In the data rows, 128 means zero.
Here are some points, one per row:
[132 113 150  59 146 153 118 102 128 149 138 111 167 108  91  97 139  86
  92 158 158 204  98 170  90 183 114 122 114  82 112 107 145 144  76 122
 151 109  96 139 135 102 179  96 153  98  92 130]
[114  93 132 117  92 125 122 113 123 115 131 145  98 170 137 113 154 152
 194 118 101 150 109 116 162 111 105 147 102 129 134  64  66 137 131 140
 164 132 151 150 135 120 120  97 109 125  92  74]
[101 135 162 138 144 107 164 121 106 119 121  96 162  78 171 144 188 151
 121 112 128  79 136 124 120 133  89 114 182 114 255 107 103 163 129 133
 158 147 141 136 132 118 146 133 101 117 150  84]
[141  90 119 111 112  80 162 126 179 119 148  92  98 105  91 173 109 169
 125  79 118 138 150 166 136 138 109 165 111 146 113  87 117 153 154 136
 161  92  81 145 170 143 168 127 109 118 127 107]
[123 117 137 135 116 102 161 180 162 164 107 169 100 149 128 188  84 150
 131 120 147 100 110 126  93 111 163 167 112  66 179 117 160 160  79 111
 237 174  82  89 122 142 102 165 115  83 139 135]
[123 101 172 103 136 172 100  81 140 144 150 117 134 132 133 138 132 129
  87 127 125 111 113  85  82 126 140  99  78 125  73 130  85 142 190 136
 106 133 154 170  93  49 151 184 103 100 145  76]
[106 172 102 196  93  85 105  93 111 131 148  84 122 133  91 126 162 122
 116 108 114 122 122 107 174  91 130  92 115 181 102 111  33  91 151 156
 102 169  88 153  50 189  64  74  82 115 138 175]
[141 129 119 133 151 116 137 164 131 141  98 109 127 150  54 137 140 124
 119 136 135 129 115   0 160 156 114 138  80  98 136 145 130 173 132 106
  96 127 121 102  87  84 150 106 163 184 126 119]
[148 193  88  42 173 126  86 173 147 152 138 102 142 191 149 125 156 140
 126 122 167 112  82 130 122 186 103 108  80 111 115 102 147 102 177 130
 115 126 111 190 128 143 145 135 140 150 124 113]
[105 208 114 145 114 156 130 112 149 145 120 100 115 136 122 150 145 127
 150 113  59 115 111 121 106 123 140  79 142  87 110  65 142 133 123  57
  97 201 159 130 168 106 136 108 154 150 110 196]
[135 118 103 131 122 159 150 162 114  56  80 105 116 113 123  95 133 131
 107 135 179 112 179 132 130 146 168  55 148 138 112  88 126 120  84 155
 168 139 144 142 119 113 130 131 147 134 111  33]
[161 122 132 141 149 144 149 126 111 143 116 127 128 119  69 188  84  96
 102 153 139  85 125  77  95 144  90 113 179  74 116  73  64 133 130 137
 162  85 122 107 171 137 149  57 127 133 146 149]
[153 118  75 152 121 162 122  83 179  82 106 155  98  74 175 122 112 204
  86 149 138 122 113 130 177 169  70 128  97 131 136 112 149 120 125 154
 131 102 133 140 134 114 135 134 112 121  92 187]
[108 110 117 133 145 106 120 180 143 142 115 112 131  96 153 113 160  95
 146  89 134 160 101 115 161 107 143 142  53  87  59 129 132 119 110 158
 112 122 187  64 178 123 125 115 112 140 125 129]
[113 171 147 129 118 148 124 191 133 176 150 110 135 148 161  93  68 155
  71 127 116 146 124 111 121 121 148 150 111 157 171 106 128 128 201 196
 159  97 134 122 162 200 151 117 150 205 140 129]
[ 89  56 104  88 107 150  82 124 154 140 109  66 139 128 150 135  95  92
 155 125 115 103 135 163 165 235 132 144 116 143 131 180  79  97 143 143
 143 169 118 120 107  94 121 111 130 136 122 161]
[138  92 107 160 144 128 163 125 102 132  93 134 141 147 149  49 111  67
 123 196 145 117 118 144  75 122 144 196 110 191 149 104  77 130  98  63
 142 101  98 162 128 141  97 138 126 144 102 147]
[146 156  91  84 127  96  91 117 180  99 133 140 143 134 137 167 137  65
 104 181 106  59 193 112 125 132 155 112 131 168 113 118 120 227 115 134
 143 162 131 152 168 149  94 117  92 131 141  98]
[ 89 122 134 135 165 103 108 108  93 117 114 145 131 147 151 141 105 106
 153  93 149 151 103 131  75 180 147 100 153 158 168  78 168 128 125 151
  90  50 148 120 196  82 119  90  76 126 198 178]
[166  75 106 154 104 186 124 106 149 117 146 104 180 130 112 102 158  95
 117 116  86 148 155 135 106 112 127 158 150 128 112 129 162 148 223  84
 122  73 104  90 111 136  98 137 147 105 175 132]
[129 192 128 112  88 196 102 170 178 124 134 195 138 125 132  97 171 116
 114  89  98 137 126 102 129 122 138 129 146 160 157 142 115  94 104 170
 152 109 118 126 151  94 121  87 103 103  97  92]
[142 124 177 130 126 177  61 151  71 138 134 121 133 192 147 161 137 184
  93 125 146 157 208 120  89  97 139 175 128 110 110 110  71 105  96 101
 132 100 143 159 134 113  66 127 125 166 131 155]
[ 57 106  82 183 143 132 135 136 150 143  91 182  91 127 176 159 116 109
 147 141 141 249 158 138 114 114 149  65 129 107 131  84 108 154 172 126
 151 153  57 168 135  99 164 141 136 135 146 138]
[143  88 151 126 101 118 117 160 147 103 227 163 100  91 178 137 138 128
 153 127 179 117 128 106 160 178 189 130 154 111 111 140  88 108 152  40
 136 164 179 149 117 185 162 122 116 115 116 120]
[173  83  78 154 103  85 123 123 193 170  99 122  92 126 127 122 101  70
 111 102 124 161  91 150 164 131 129 115 135 109 145 154 136  65 114 109
 122 109 186 181  66 165 170 108 135 172 147 155]
[115  99 123 125  70 151 170 195 131 111 138  81 137 127  90  93 176  88
 152 123 139 123 181 144 110 134 108 144  81 138 136 160 138 113  84 165
  97 137 143 144  98 132 187 154 123  97 181 222]
[149 148 181 175 139 136 106 125 119 140  75 126 128 204  61 130  63 114
 110 139 190 182 125 177 128 142 110 159 171 181 166 127 161 152 153 124
  58 244 198 114 180 126 116 134 136  99 151  81]
[119 110 140 108  93 140 176  69 109 161  51 139 161 165 160 154 158 132
 109 118 143 122 144 114 169 142 181 162  91 157 131 135 129  92 170 138
 130 139 128 133 151  65 117 136 158  95  62 188]
[116 137  67 126 175 110 157 139  70 131 212 141  79 105 115  76 124 105
 108 154  90  89 133 157 159  77 170 169 106 105 147 173 113 133 145 129
 154 154 143 135 204  66 154 125 128 120  97 119]
[ 62 108 133 106  97 122 153 182 127  33  82 116 101 156 152 116 101 147
  89 132  53 158  93  92 125  91 142 142 157 132 112 144 193 138 104 112
 102 112  97 194 153 172 132 124 112  82  88 142]
[ 88 158 147 116 120 125 146  97 127 144 122 119 158 121 108  91  78  88
 138  20  76 111 148 191 129 135 117  87 137 120 127 153  73 130 130 118
 121 100 142 153 144 115 106 161 169 147 128 117]
[111 123  97 150 199 115 109 169 137 138 125 146 158  91 137 134  71 166
 161 125 140  73 164 145 102  96 128 107 147 142  94 100  95 114 167 147
  42 133  78  77 103 157 129 131 132 109  93 134]
[124 118  70 141 159 212 105 116 129 108 142 131 133 127  93 173  60 106
 193  88 151 130 135  87 140  75 127 149 112 132 159 126 162 128 146 143
 112 117 169 151  91  88 131 155 150 130 153 100]
[144 117 159 132 125  93 156 121 145 122 173 147 188 186 148  80  97 142
 137 156 136 108 138  99 214 103 121  65 127  81 129  82 118 189 143 188
 113 113 125 114 139 131 120 110 170  72 148 162]
[ 72 170  88  81  79  22  90 123 142 103 130 101 136 149 104 120 127 153
 129 119 165 161 133 136 121 109 124 205 155 123 129 100 107 122 112  80
  87 129 136  80 108  94 151 155  92 154 111 102]
[143 149 191 116 158 129  94 155 128 106 146 122 166 137 100 169 113 111
 164 144 128 133  81 147 140  70 108 104 121 156 155  50 134 130 148 103
 164 123 147 141 101 111 116 166 135 104  83 160]
[151  87 140 115  74 106 112 143 116 145 138 155  79 158 149 131 133 137
 112 132 113 134  81 105 100 128 120  95 116 161 116 173  93  78  88 114
  90 149  94 131 185  59 124 134 145 104 204 108]
[169 112  81 127  67 143 115 130  88 146 127 123 107  96  98 126 222 154
 173  97 114  97 116 130 146 115 152 118 198 143 127 128 166 159 120 140
 115  99  87 145 134 127 110 172 219 212 118 123]
[150  80 128 111  83 137 101 102  97 186 128 143 147  63 118 118 108 174
 110 105  79 128 106 149 110 126 132 122 109 138 129 114 177 170 108  98
  82 145 168 154  90 167 136 147  94 128 145 139]
[ 58 129  97 183 142 101 157 144 131 182 124 126 173 134  72 128 148 181
  85 102 226  83 113 183 165  90 173  98 143 168  93  86 171  89 172 106
 131 148 143 165 140 133 106  62  82  60 179 150]
[116 149 131 126 150 131 119 126 116 107 133 111 100 105 153 145 196 145
  90 131 131 181 132 182 124 117 139 154 112 119 109 147 111 163 116 208
 146 150 111 102 123 141 140 157 142 137 142 154]
[163 152 229  42 145 142 191 119 121 125 148 202  72 118 138 118 153  61
 102 136 102 176 222 121 151 152 122 164 113 165 138 107 159 125 139  71
 110 104 100 118 122 107 136 145 164 171 152  90]
[186 104 131 162 140 154  89 192 107 159  72 105 146 114 176 178 143 114
 109 123  86 119 109 219 172 147 137 156  89 109 125 132 141 149  97 106
  78 124 109  82 122 130 106  81 150  92 118  86]
[104 112 112 115 112 152 110 109 117 110 131 164 118 158 113 124 155  96
  58 122 138 115  97 112 130 145 139 106 146 152 122 156  96  82 140 157
 143 147 124   8 142 198 163 236  92 137  74 143]
[135 149 140 122 101 133 218 124  85  96 172 194 134 107 111 184  97 144
 144 132 106 107  66 145 108 187 175 180  58 100 122  72 145  96  80 171
  73 173 117 142 126 162 128 124 131 148 127 120]
[190 161  97 111 137 123 116 118 115 143 168  90 114 126 175 125 121 121
 178 169 150 149  87 113 134 108 115  92 115 200 106 135 140  95 102 122
 125 116 110  95 137 113 111 122 159  72 149 105]
[142 155 149  99 151 114  93  76 112 156 142  91 162  45 140 134 140 128
  97 125 134 181 120  48 116 115 205 147 135  97 218 167 102 111 122 108
  94 131 123 129 168 144 117 121 128  65 126 130]
[241 174  93 127 115  96 131 150   2  87  94 137 134 151 126 123 107 143
 168 119  98 131 158 138 135 156  94 138 156  75 102 160 136  99 203 139
 145 157 127 138 108 142 201 146  66  98 125 154]
[135 129 141 122  98 142 121 117 184 133 126 132 129 105  55 132 167 187
 219 255  81 165 162 138 122 134 114 124  91 140 153 157 120 105 126 101
 168 104 129  96 186 164 148 145 141 163 107  89]
[118 189 177 165 115 118  92 112 134 111 126 137 149 106 105 123  97 131
 130 190 127 117 116 175 196 124 195  95 109  66 127 136 139 113 112 130
 151  52 110 124 114  94 132 180  69 141 180  98]
[100 123 101 116 145 137 147 147  92  95 105 158 151  81 122  83 159 164
 106 122 117 137 119 138 132 135  32 100  89 152 126 160  72 123 152  56
 158 117 170 109 123 147 104 122 133 139 177 112]
[104 141 150 104 108 127 126 176 107 206 150 133 160  92 135 147  85  90
 112 153 170 148 161  92 137 114  55 129 151 154 123 128 150 115 115 151
  69 149 166 160 121  89 101 184 127 141  86 159]
[211  93 137 126 193  83 117 134 189  92 155 156 130 119  73  60 137 173
 106 102 103 124 160 137  75  79 129 102 122 104 160 126 148  78 110 154
 127 192 116 124 103  95  57 119 120 169 100 138]
[108 116 145 137 168  95 117 117 117 152  91 120 123  89 117  91  98 174
 148 162 110 112 146 104 100 159 146 141 143 158 120 128 134 108 137 201
 139 136 132 119 108 118 183 136 173 103 152 149]
[121 132 113 129 101 147 108  79 157 111 125 153 183 164 195  72 143  99
 168 134 147 114 141 105 117  97  83 201 109 101 112 129 132 122 121 137
 107 165  97 145 169 178 102 114 111 167 191  78]
[193 177 140 173 157 131 176  97 182 117 132 153 116 126 151 169 159 130
 147 101 157 136 127 155  96 140 103 147 100 140 106 168  91 167  94 137
  94  97 133 126 150 107 174 112 109 128 113 139]
[107 103 137  74  97 126  99 146 140  75 133 192 101 124 121 104 117  90
 134 145 165 123  82 167 130  98 136 166 215 111 130 209  84 149 173 142
 103 133 160  97  97 143 131  74 152 153  87 165]
[109 195 165  89 142 157 196 115 154 125 113  86 116  91 128 107  63 167
 154 132  98 141 127 129 126 132 164 134 139 136  62 159  93 141 104 130
 173 129 106 129  88 127 119 111 111 120 144 156]
Along one direction, these points spread out more than along any other. Take the direction at right angles to it along which they spread out most. Go by this last direction. How far along it is each point below, from 0 to 99? 50 is the average, and the first point above lies past it. One standard deviation of the points above along it is 16.
[142 134 163 125 121 140 111 112 138 102  86 125  94 117 152  90 108 140
 111  85 167  40 155 123 136  68 120 133 165 148 123 124 125 148  73  80
 161 126  90 101 162 138 209 138 158 154 163 182] 48
[154 144  97 157 130 137 159 129 128 109 180  57  42 162 168 129 110 149
 103 144 122 132 147 144 126 146 119  80 100 108 156 118 153 138 122  85
  95 115 110  74  87 117  91 162 125 120 100 133] 49
[ 80 140 142 177 207  85 110 132 175  71 144 148 111 120 109 125 171 142
 164 117  96  99 138 113 155 216 117 166 168 100 104 135 106 117 139 137
 191 106 140 172 147 185  75 185 220  56 128 126] 45
[120 137 129  80 140 117 132 109 120 189  54 157  27 133 138 147 151 127
 147 163 158  91 131 145  91  72 117  95 102  89 148 132 134 157 155 160
  95  87 173 155  92 173  90 142 129  76 121 108] 57
[126  77 122  92 235 179 164 129 141 161 153 115 129 217 133 159 173 147
 136 164  83 128  83 132 161 133 136 122 202 121 139 123 140 142  68 141
  97 118 142 123  93 130 163 152  75 166 159 107] 58
[126 137  73  95 119 104 198 122 128 130 116 126 188 118 147 195 113 129
 123 137 109 177 158 120 118 115  91  88 197  93  90 152 132  97 111 142
 172 128 160 107 147 147  93 132 122 141 139 121] 50
[114 117 150 177  85 140 127 120 158 156 170  81  88 155 155  87 148 124
 162 124 119  92 125 121  71 145 104 157 173  97  98 120 178 118 156 123
 144 101 173  81 106  99 103  85 114 128  95  92] 45
[ 81 114 142 151 103 139 118 109 111 143 156 116 149 154 105 142 114 148
 123 121 162 105 160 154 132 145  82  84 107  97 157 214 177 141 111 115
  96 119  45 152 128 142 130  88 127 134 106 110] 50
[157 113 148 138 135  94 135 137  95  85 150 102 182 139 134 171 125 159
 155 104 176 126  95 121  95 117 168  85  97 173 105 197 159 168 151 138
 177 127 125 160 150 145 114 135 121 159  83 155] 49
[122 132 185 208 128 102 137 128 118 116 153 117 131 101 147 140 133 114
  50 182  97 106  93 137 115 100 102 147 163 126  85 154 151 111 131 142
 133 144 125 178 136  96 148 157 134 169 116 117] 51
[100 106 153  91 163 168  95  64  99 100 133 119 103 101 135 122 129  93
 139 146 158 115  99 141 188 102  92 153 113 111 106 101 186  77 130 107
 175 180 124 109 141 143  81  83  95 148 143 124] 49
[122 146  98 160 129 134  72 104 110 190 145 169 129 145 112  84 126 135
 115  83 121 152 114 102 147 172 112 136 137 157 102 139 158 223  47 108
 169 115 131 117  79 125  83 121 107 123 118 108] 52
[122 148 135 168 100 142 176 142 140 121  65 105 166  79  99 124 133  98
 144  94 168 110  96 111  88 112 138 104 161 148 159 143 114 132 166 145
 133 100  74 138 118 121  95 133 111 128 139 131] 52
[139  76 162 144 143 106 115 113  87 126 129 111  94 137 126 131 122  94
 191  79 104 159 164  99 142 151 126 124 123 141 137 138 187 120 107 130
 126 111 133 104 102 160 155  90  87 155  71  92] 45
[109 139  86 141 115  95 127 104  98 125 140 165 163 175 139 169 134 128
  99 150  90 120 162 115  81 109 151 131 118 167 136 143 167 100 108 120
 124 108 175  92  30 138 164  96 232 126 138 112] 45
